Each named turn below is shown by a few rows before and after it. Which turns, in which order, take the first row of each later pair to the second? The first pair is answered.
turn K_810:
[-32   2 -24  11   6  -5  28 -22  -6   7  -2  -2  10   7  18  33   0  10
  11  23  -8  -9   0  14  -3  10] -> [-24 -10  -8 -10  15  -6  13  -2   3   4  11   9  16 -14   8  42  -5   4
  17  15 -29  -8   8  13   1  33]
[ 15  -1  16 -17  -2   9 -26  39  24  21  14 -21 -10 -32  -5  20 -32 -46
 -45 -69  45 -24  -1 -13  10 -15] -> [ 14   7   4  -6 -12   6 -16  25  16  23   3 -26 -21 -14   5  15 -25 -45
 -49 -63  65 -25  -7 -13   8 -38]
[ -3  12  10  -1   9  11  20  15  -1  -7  21  -9  23  -9 -10  19 -25  21
 -28  -3  -6 -10  -6  30  20  -1] -> [  3   9  22 -11   7  17  12  19   3  -9  25  -8  22 -12 -14  12 -23  10
 -27  -7  -9  -4  -6  24  20  -1]
[ -9 -10  11   1  -8  14  -4  -7 -16 -18   4  -2   5 -11  -9   4   1  -4
   7   3 -10  -4  20  -6   4   7] -> [ -7 -15  12  -3 -15  19  -5  -2 -18 -16   1  -5   1 -12  -7  -6   6  -7
   6   0  -4  -2  18  -8   3  -2]
turn K_234:
[  1  -6  19 -26  10 -14 -11  21  43  10  13  11  -4  -9   3 -14   0 -21
 -13  11 -17  31 -11  -6   7   7] -> [-11   4  27 -30  10 -12 -15  13  42  11  11  10  -7   5   2  -9 -16 -24
 -22  -7 -13  25 -16  -4  -2  -2]
[  4   2  39 -19 -13  26 -31  11   4 -23 -11   4   1   0 -10 -33  -7 -21
 -20 -30   3  12 -13  -4   3 -19] -> [ 14 -11  34 -14 -19  31 -32  10  -1 -27  -9   3  -1  -5  -5 -42   6 -20
 -12 -17   9  16 -11 -12  10 -21]
[ 31 -11  11  15 -41  15 -23   7 -27  -6   4  -7  26  13  -9 -50  19 -17
  -3  29  53  11  11   3   7 -62] -> [ 45 -25   1  14 -27   3 -13  24  -7   8  13   3  38 -20  -6 -57  35 -12
  22  47  29  19  22  -2  21 -31]
turn K_128:
[-12  32 -14  23  11 -12  28 -35  -1  34  -7   3  -3  21  19  25  -7  11
  -4   3  15 -17  -6  26 -30 -24] -> [ 15   0 -30  38  -7  -8  26 -24  -6  19  -5   3  -5  -5  22  -3  25   7
  20  39  19   3   3  12  -6 -25]
[-38  31   4 -16  11   2  -2 -17   1  -5   7 -15   3  26   8  27 -54   3
 -17 -38   6 -29 -13  14 -28  -8] -> [  7 -24 -42  15   1 -13  18  -1   6  -9  23  -5  14 -35  18  -7  13  20
  44  41 -10   1  12  -8  14  22]
[  2  -8 -16  31 -38  10  -9 -11 -44 -32 -18 -13 -14  10  17  -2  15   3
   3  22  42   3  -7 -18  13 -50] -> [-39  34 -14  12  18 -18  22 -22 -11  15  -2  -5   5  18  17  60 -27  24
 -14 -11  -3 -23  -2  14 -14   7]
[ -8 -14   7  10  13  -7 -13   8  -1   0   7  11   3  -6 -10  18  -9  -1
  -4 -18  -6  -1  -1  21   6   7] -> [  1 -25   6  12   0   1 -15  11  -8  -9   4   7   2 -12  -9  -2   5  -6
   6  -3   0   7   5  10  14  -1]
turn K_33:
[  1  -4  12   2 -23  18 -18  -5 -40  -9  17   4   5  -6 -12   0   7 -13
  -6  -2   8   1  14  -4  -4 -30] -> [ 11  -4  10   2 -18  13 -16   0 -35  -4  12   8   2 -10  -8 -15  15 -17
  -5   3  10   4  10  -9  -5 -33]
[ 18  14   1 -19  16   2  12  18  24 -21   9   8 -33 -24 -20  11  36 -28
  42 -36 -14  -1  15  16  13  13] -> [ 13  16   4 -20  17   3   8  17  22 -24  12   9 -34 -21 -19  10  29 -27
  39 -38 -15  -8  13  19  11  12]
[ 11   1  -5 -20  -5   3   7  -6   2 -14   9 -14  24  -2  12  36 -33  29
  24   0  -9   5   7   0  20  -9] -> [ 16  16   9 -33  -2   6  -5   3  16  -4  -8  -9  12  11  13  14 -41  14
  12 -19   2   5  -5  -3  14 -24]
[ 13   1 -14   9  -8  21  12 -12  -7 -21   2   0  33 -34  26   5  14  37
  -8  25  12  13  17  23  -5   2] -> [ -6  19  14  -7  -9  28  -4 -16  -8 -25   4  -7  37 -11  18  20 -10  31
 -27 -11  12  -2   8  31 -19   0]
Then:
(2 to 3 turns a pair)
[-25   2  25  -4  -6  21   6  14   4 -25  36  -5  -1  -8 -26  38 -57  20
 -30 -34 -13   6 -13  33 -18  12] -> [ 13 -11 -42  44  -8 -10  53   7  13  -1  15  -3 -13 -28  10  -8  -5  35
   4  47  11  29  -5  21  -3   6]
K_33, K_810, K_33
[-25   8 -44  40  11 -17  44 -48  -5  13   4  -7  11  14   8  49   4  42
  23  37  -7 -21  12  25  -3  13] -> [ -6  12  -8  29 -34  22 -13 -33 -27 -19 -27 -17 -19  48   6 -16   7   2
 -10   6  47  -9 -13   2  -8 -70]
K_128, K_33, K_33
[  0  36 -18  -8  49 -42  18  22  34  49 -28   5 -16 -21   8 -11  -5  12
  -1 -12 -23 -15  -7  -8 -11  41] -> [-24  59  -6   1  10 -13   5  -1  -8  17 -43 -13 -32  28  13  -3 -20   6
 -33 -39  23 -25 -24  -5 -25 -20]
K_234, K_234
[-17  19  10 -10  23 -14  -8   1   5  16   4   4   5   5 -13  24 -26   9
  -6 -19  -6   1   3   2 -16  24] -> [ -2   1 -13   3  23 -21   3   5   4  18   6   8   6 -11  -8  17  -4  18
  20  10 -13  11   9  -5  -2  38]
K_234, K_128, K_234
[-24  10 -15  26  13 -30  28 -23   6  32 -13  -4   7  14  -4  54 -10   4
  11 -27  10  -4  16 -13  11  17] -> [ -7  20  18   1  10 -13  -4  -7  15  29 -28  -3  -6  24 -12  22 -21 -26
  -7 -65  26   0   4 -21   5 -11]
K_810, K_33, K_234
